One vector is turned by the same rotation once a step. Each row is the vector after some number of steps, and that number follows the row.
The counts run from 0 to 124.
[ -8.1 -40.2  -1.8  -0.2  -8.2 -26.2   0.4  27.6  27.7   1.3  15.8 -23.0
  -2.3 -17.6  -4.1  21.8   0.2   7.8  31.2 -34.8  20.5 -24.7 -11.1 -13.2
  11.0  -0.1  -2.2  22.2 -21.1   9.1 -11.2   5.4 -26.2   4.2  17.1 -32.7
 -11.7   6.8  11.2  -9.6  29.7  23.2 -23.2   5.1 -12.1  18.5 -13.4  33.9
  28.0   8.1  -1.0   8.9 -42.6  -1.5  -3.7   0.7 -19.3  14.0] => 67
[ -4.5   7.1 -14.5  41.6 -11.3 -10.7  11.7  21.4 -29.7  16.5   7.6 -10.7
 -23.6  -6.2  32.2 -13.4 -24.5 -12.2 -32.9  13.2 -20.8  -4.8  10.8  10.8
  15.5   1.7 -14.7  15.2 -12.9  -8.5  18.1 -25.0  39.4 -24.1  11.6 -17.9
 -36.1 -21.3 -19.0  -9.8 -19.4   5.5   2.0  -5.4 -28.8  -7.9 -12.0  -4.6
  18.4  -9.0  -6.6 -23.6  26.2  16.3  -8.6  15.1  -5.0  15.8] => 73
[-36.6 -10.1   5.7   2.0  37.3   0.4   7.5  -0.5 -33.0  -6.0 -16.0 -24.7
 -31.1  31.6  15.5  14.0   2.2  13.8  -2.1 -12.1  -7.8 -11.5  18.9  27.8
  21.0  24.4  -6.3  30.7 -12.4  -3.4 -18.8   4.0  34.5 -18.3  -1.7  30.7
   3.6  15.7 -12.6   3.6  15.7 -24.1  21.2 -30.6   0.7   9.0  14.6   2.9
   7.1 -16.8  -8.5 -14.1  15.4   6.3   1.3   1.4  10.1  25.9] => 98
[-34.5 -32.4   6.5  -5.6   3.1  -5.3  -2.5  18.4 -34.0 -10.3  -9.7 -29.6
 -25.8   8.5   2.7  19.7 -15.2   0.8  32.8 -16.1  24.2 -23.9 -26.3 -11.1
  -7.5   0.5 -16.9 -21.2   0.4 -17.7   0.4   5.5 -18.1  32.8 -13.1  20.6
   9.7  33.8  11.7 -23.1  35.3 -15.4  -9.0   0.4  -1.3  28.9 -14.9 -13.6
  -6.5  13.6  -4.2 -20.2  14.2  -4.8  -5.6   3.0   9.1  32.8] => 79
[-12.0 -25.5 -15.0  20.2  18.5 -10.0   4.3  -6.1  13.6  -0.5  22.1 -46.6
 -26.3   0.0  10.4 -11.9  34.7  10.9  16.8   3.8 -11.1 -13.6  -0.2  10.0
  -9.6 -15.4  14.4  -0.6 -60.4  -1.4 -22.4 -13.4 -12.2 -23.3  22.9   2.2
 -26.2  10.4   8.1 -12.5 -10.6   3.8  -1.2  -5.5 -26.2   3.9  -6.1  32.6
   4.6  12.4 -13.0  27.7 -22.7 -22.0   1.7 -29.9   8.5  19.4] => 49
[ 13.1 -16.4   5.9  29.8   0.8 -11.4   8.6  29.3 -50.8  15.2  16.0 -16.6
  -9.4 -36.4  27.4  13.6 -22.2  -5.9  -0.4  -1.9   7.8  10.5  -3.5   5.1
   2.4  11.5   2.4  53.5   0.9  26.5  11.5  -0.6   7.9  -8.8  14.8 -18.6
   2.3 -17.6 -34.3 -17.0  28.4  16.8 -18.3  22.0  -0.9  12.3  -2.7  17.4
   6.8 -10.0  -3.8  -6.9   3.2  17.4  14.3  31.7  -6.9   4.0] => 56
[-11.6  -6.4  -7.0  14.9   0.5 -10.3  15.2  24.6 -23.2   0.1  10.3 -19.2
 -26.5   8.6  -5.0  18.1 -20.3  11.5  12.7 -31.3  38.9   2.6  -4.2 -16.6
   1.0  40.0  -2.9  52.8  -4.5  -1.9  -0.7 -11.3   7.9 -16.7   3.3   9.8
  17.5   1.4 -23.7 -22.7  11.8  41.2 -20.9  25.2   5.4  -4.4 -27.5  -3.4
  13.6   5.2 -14.8 -23.2  21.5  20.5  -1.9  25.6 -26.7   9.9] => 54
[ -8.5 -38.0  15.4 -16.7 -12.5  -7.2  -4.4  36.2   8.7  -7.8  10.8 -20.1
 -12.8  -3.9  13.1   9.9 -19.1   8.4  24.0 -41.6   1.1 -10.8  -1.8  -6.1
  19.7   2.3  -6.6  41.4  11.0   6.5  -6.6  14.3 -13.0  -4.6   2.2 -33.6
  -1.8   7.4  12.0 -14.1  40.0   4.1  -9.8  -8.5  -8.1  21.9  -1.3  31.1
  38.6   1.3   7.9  -1.9 -44.6  -8.9  11.4  -3.6   3.1  25.0] => 4
[-21.7 -34.4  11.6   8.9  15.7 -10.7   9.8  43.9 -39.6  -6.2  -9.9 -18.1
 -18.3  27.3  14.6  16.3 -18.4  -5.0   0.4 -12.8  -4.3 -28.2   3.8  36.0
  17.3   3.0 -24.5  18.4   2.5  31.0  -3.8   9.4  18.3   3.4  15.5  -8.6
   4.3  15.3   1.2  -3.2  27.9 -23.9  13.1 -24.9  -4.2  10.3  12.1  35.1
  22.4 -14.6  -8.8 -11.7  -6.0  17.6  10.1  17.0   9.3   5.4] => 19
[-20.2 -28.3 -26.4  -9.6  -1.3  -8.7  10.0  17.0  28.4  17.8  15.4 -33.7
 -32.0  28.1  -5.5  -2.1   6.8  15.9  25.5 -24.9  -1.4  -3.0  -1.8 -10.2
   5.2   3.2  20.0  10.0 -50.9 -16.2 -15.3 -14.4   2.7 -19.7  12.1  14.0
   7.7   9.4   9.5 -11.1 -21.1  32.6  -5.6  10.1   8.6  -3.4 -29.7  14.3
  22.3  -6.0 -20.0   3.6   1.9  -2.8   1.1 -25.1 -11.2  35.9] => 51
[ -4.0 -31.6 -10.1   9.6  14.4   1.5   0.3  12.2   2.8  24.8  20.4  -9.4
   2.0 -30.7   7.6  11.2  -4.8  21.9  -8.1  -9.3 -25.9  -3.4   4.5   5.3
  20.3 -12.1   3.2   4.5 -36.7  -0.4 -16.5  21.5  12.5 -11.8 -15.4  -4.9
 -52.8   3.4 -17.5   2.3   7.5 -14.0  -6.7 -37.7  -7.8  18.6  14.8  -7.8
  10.6 -31.6   5.6  21.7 -27.4  10.5  -7.6 -16.4 -24.6  47.0] => 23
[-14.5  -8.8 -17.3  10.9  18.2 -23.1  12.3  21.9  -9.0   9.8   9.1 -34.8
 -21.4   2.9 -15.6  24.8   2.2  12.7  28.9 -28.8  34.3  -1.2  -7.1 -19.1
  -1.8  25.4  12.3  27.9 -40.9   6.2  -5.3  -7.8  -0.5  -7.1  11.8  20.0
  10.2  11.3 -15.7  -6.0  11.9  37.1 -20.3  23.2  12.9  -1.9 -36.2   6.9
  -4.5   7.6 -27.2   4.5  13.6  22.8 -11.2  16.6 -30.7  14.1] => 53
[-13.1 -29.8   6.9   1.5 -17.3  28.4  26.0  21.2  -5.9  21.3  36.6  -0.2
 -10.2 -17.7  15.3   7.0 -31.1  15.0   6.0  -9.6   7.2  28.8  -3.9  -7.0
  10.8  22.4  20.8  36.9  -2.0   0.9  -5.1  16.3  -3.7   5.2 -29.5   6.4
  -2.9  -8.8 -24.2 -37.3  10.1  13.9 -29.6  -0.4   5.3  29.8 -14.0 -13.2
  22.6 -20.2  -5.4   0.4  -8.7  -8.9  20.6  10.8 -28.8  50.4] => 40
[-17.8 -28.0  19.5  -2.9   6.4  -0.9  -2.7  38.1 -34.0 -20.8  11.4 -25.4
 -32.0  29.1  21.1  22.7 -28.1  -7.7  17.9 -15.7   1.4 -10.1 -21.5 -16.9
   4.8  -2.7   0.3 -15.7 -12.7   8.3   9.9  18.6 -27.3   3.4   8.7  -5.4
  -0.1  29.5  -4.6 -40.3  13.9  -9.1 -12.1  -0.8  -5.0  10.9 -26.7  -0.4
   8.9  18.4 -39.1   4.9   1.3 -14.9  27.1  -6.6   5.7   0.2] => 1
[ -2.5  -7.6 -38.4  14.8  -2.1  -2.1   0.3  -1.5 -17.6  11.6  21.6   9.5
  -9.3   2.3  -7.6   0.2 -19.6  14.0  -1.8  -8.0  -6.1  -2.2  15.2 -10.4
  28.5   7.9  17.3 -29.4 -57.0 -19.4   0.7 -24.4  12.7   4.3 -10.7  -8.6
 -54.7  -9.5 -13.6   0.4 -28.1   7.8  -2.0 -21.3  -7.4  -7.0 -29.6 -14.1
  18.5 -29.2  -1.8   2.6  19.3  12.0 -19.2  -1.7 -31.4  41.9] => 88
[  1.3 -15.7  -6.8  52.4 -12.0 -11.4  13.5  25.0 -37.5  22.1  17.8 -19.9
 -16.2 -29.2  42.2  -8.5 -22.8 -16.0 -24.5  25.8 -26.6  -1.5  -3.3  11.5
   0.0 -21.5  -5.3  -9.9 -28.6   3.9  14.1  -9.0  24.9 -14.0  18.9 -13.6
 -40.8 -18.6 -28.6 -20.4 -21.0   3.5   5.1  -3.1 -23.2   9.0 -10.9  -5.7
   0.7  -9.0 -18.2  -4.7  11.8  13.4  13.0  -2.8  -8.1  14.0] => 74
[ -9.5   1.8 -28.3  46.7  -8.7  -0.1  20.6  -5.4 -45.3  -5.5  14.2 -11.6
 -11.5   2.3 -15.6   2.5 -14.8   0.4   1.8  13.6  20.3   3.8   6.8 -26.1
 -11.7  11.4   4.2 -28.1 -28.1 -11.9   0.4 -20.5  -4.6  22.0  -8.8   5.9
 -39.2   3.9  -6.6 -22.7 -17.0  12.4 -13.5  -4.0 -26.1  12.0 -40.6 -21.2
  -0.9  15.6 -25.8 -10.8  25.8  -0.7  -6.8  27.5 -32.9  15.0] => 90
[  5.0  -9.7  -8.1   8.0 -15.5   5.5  -2.4 -22.7 -19.7  -3.5  16.1  -4.4
  -6.7 -18.6 -16.5 -10.0  -5.1  31.2  26.6 -26.7  27.0   4.7   6.1 -38.3
  -3.4  20.8  22.7  16.9 -11.7 -26.3  -7.0 -17.2 -24.2  30.0 -22.8   5.1
 -24.7   2.9  -9.9 -21.4  27.0  12.7 -33.2   1.4  -5.8  14.2 -22.6 -15.0
  12.7   4.1  13.9  -7.0  12.5 -11.9 -21.6  23.0 -13.7  40.6] => 105
[-26.9 -25.4   4.5  11.4  41.8 -17.9   4.3   6.2 -51.5   2.4 -13.2 -40.9
 -23.7  12.1   4.7   6.4  18.1  24.2   6.5 -11.3   2.5 -23.6  11.9  35.5
   4.4  15.9  -3.7  18.5 -18.2  12.6 -21.5  -3.3  22.8  -2.8  -1.9  35.5
  16.1  23.5  -3.2   3.8  34.5 -29.5  14.5 -18.5   6.7   9.7  16.2  21.7
  -9.1 -12.2  -1.1 -11.7  10.0  13.9  -4.5   6.0  26.8  15.6] => 97
[-10.1 -20.7   7.4  -5.0   0.0   5.5   7.7  44.8 -19.2  -0.7   9.3  -8.7
 -29.5  15.5   3.3  22.0 -39.3   5.3   2.3 -29.6   9.1  17.3  -9.3 -17.7
  19.0  35.1   3.7  36.7  -7.3  10.6  12.8  11.0  -1.4 -19.6   1.1   2.0
   4.8   7.4 -30.5 -27.7   8.4  22.9 -23.8   8.5  13.4   2.9 -24.7  -9.0
  20.3  -5.6 -24.2 -11.6  22.5  17.1  21.9  15.7 -30.4  17.2] => 117
[-19.5 -17.8  12.6  26.9  34.7  14.4  10.5  18.5 -21.0   2.0  18.9 -18.1
 -15.6   6.0  11.5  26.1 -12.9  11.5 -24.7  -5.6 -21.9   3.6   5.7  14.7
  13.3  20.5   0.3  25.6 -43.7  24.8 -17.6  34.5   8.2 -27.1  -4.2   7.2
 -31.3  21.1 -29.4 -12.1   2.4 -16.2  -6.2 -31.5 -12.3  19.6   7.9  -8.9
   3.7 -14.3 -27.0  20.0 -13.3  13.9  17.0  -6.4 -11.4  11.0] => 100
[ 33.8  -1.4  11.7  24.3  20.6  -6.8 -17.1 -16.0 -72.9 -26.0   5.7 -10.9
 -17.5   4.1  14.0 -12.6   1.8  13.6   8.5   1.1  -7.8 -12.2  22.5 -14.6
  10.2   6.3  26.0  15.8 -13.9   7.5   3.1 -23.8 -19.3   9.8   5.5 -25.3
 -35.5   6.7  -5.5  -8.9  36.5 -34.2  -7.8 -21.1 -28.2   4.3  -2.9  14.9
  22.4  -1.1   9.4  -5.2  12.3 -17.0  -7.5  10.0  37.0  -4.4] => 45
[ 22.1  -4.1  11.6   6.1  -3.1   5.3 -18.1  -7.5 -62.1 -23.4  -0.5  10.3
  -8.6   1.7  15.9 -20.9  -6.0  14.9  23.0 -13.0  -3.8  -4.0  27.1 -13.9
  14.5  20.6  29.7  21.7   6.2  -7.0  11.4 -26.2 -12.7  12.9 -18.9 -26.3
 -24.9   0.0  -4.0  -9.7  32.9 -23.1  -9.8 -14.2  -9.6  -8.4  -6.2   9.8
  33.3 -11.5  22.2 -21.1  26.4  -9.9   5.6   9.3  26.9  23.5] => 44
[-12.7 -21.4   5.3  12.4  -7.9  25.8  25.1   0.3   9.4   5.7  34.1  -5.7
 -16.7  -4.4   0.4   1.3 -19.1  27.1  -7.1  -6.0  -9.0  35.9   7.6  -9.0
  13.4  22.9  14.6  30.4 -22.3  -3.4 -14.4  16.2  -4.7 -16.3 -26.6  -1.0
 -34.0   5.4 -17.1 -26.8  -2.6  14.0 -20.9 -13.1 -12.9  24.8  -1.9 -27.6
  15.7 -14.5  -2.5  13.3 -10.4 -25.5   8.5  -5.7 -33.5  48.8] => 102
[-28.1 -12.3  10.8  16.6   6.9   1.7  12.9  14.0  -6.7 -20.4  -4.7 -16.7
  -2.1   4.2  -5.9  16.5  -8.1  21.0 -14.7 -17.3  11.8 -23.9  14.0  17.9
   9.1  17.2 -26.8  46.7  11.7   9.0 -31.7  10.2   5.8  -2.5  -1.2 -12.0
 -21.7  16.1   9.7   6.2  36.4  -7.1   1.8 -34.1 -33.6  31.0  26.5  20.7
  30.2   4.8   6.2 -10.7 -34.1  -7.8 -20.5  15.0   0.5  18.4] => 83
[-29.1 -20.3  13.0  27.9  22.5  -8.3  10.7  31.8 -31.4  -5.9  -7.0 -28.2
  -9.4  -1.6  15.2  24.2  -4.9   9.0 -13.9  -1.7  -9.4 -24.5   8.1  32.0
  13.1   7.6 -34.6  27.4   0.2  25.6 -15.1  19.7  21.1  -8.5  10.8   0.2
 -13.0   8.2 -11.8   6.9  35.3 -23.2  14.2 -26.3 -19.9  28.1  28.8  20.7
   4.7  -6.5  -7.7  -4.7 -30.4  18.8  -1.8  14.2   7.0  -0.6] => 20
[-21.1 -47.2 -20.6   0.1 -30.7 -16.7   5.5  25.7 -22.0  13.1   5.5 -21.0
 -16.6   2.7  21.9  -5.6 -19.6 -16.3  42.9  -8.4  11.9 -17.3 -18.3  -2.2
   0.2 -18.8   6.0 -31.5  -6.5 -18.9   4.0 -20.6  -6.5  33.0  -1.0  -0.2
  16.4  -3.7  12.0 -28.1   1.3  -1.4   1.4  19.0  10.6  14.2 -31.7  29.9
   2.8   0.6  -3.4 -21.0  13.2  -3.4  13.5   3.8   3.2  39.4] => 15
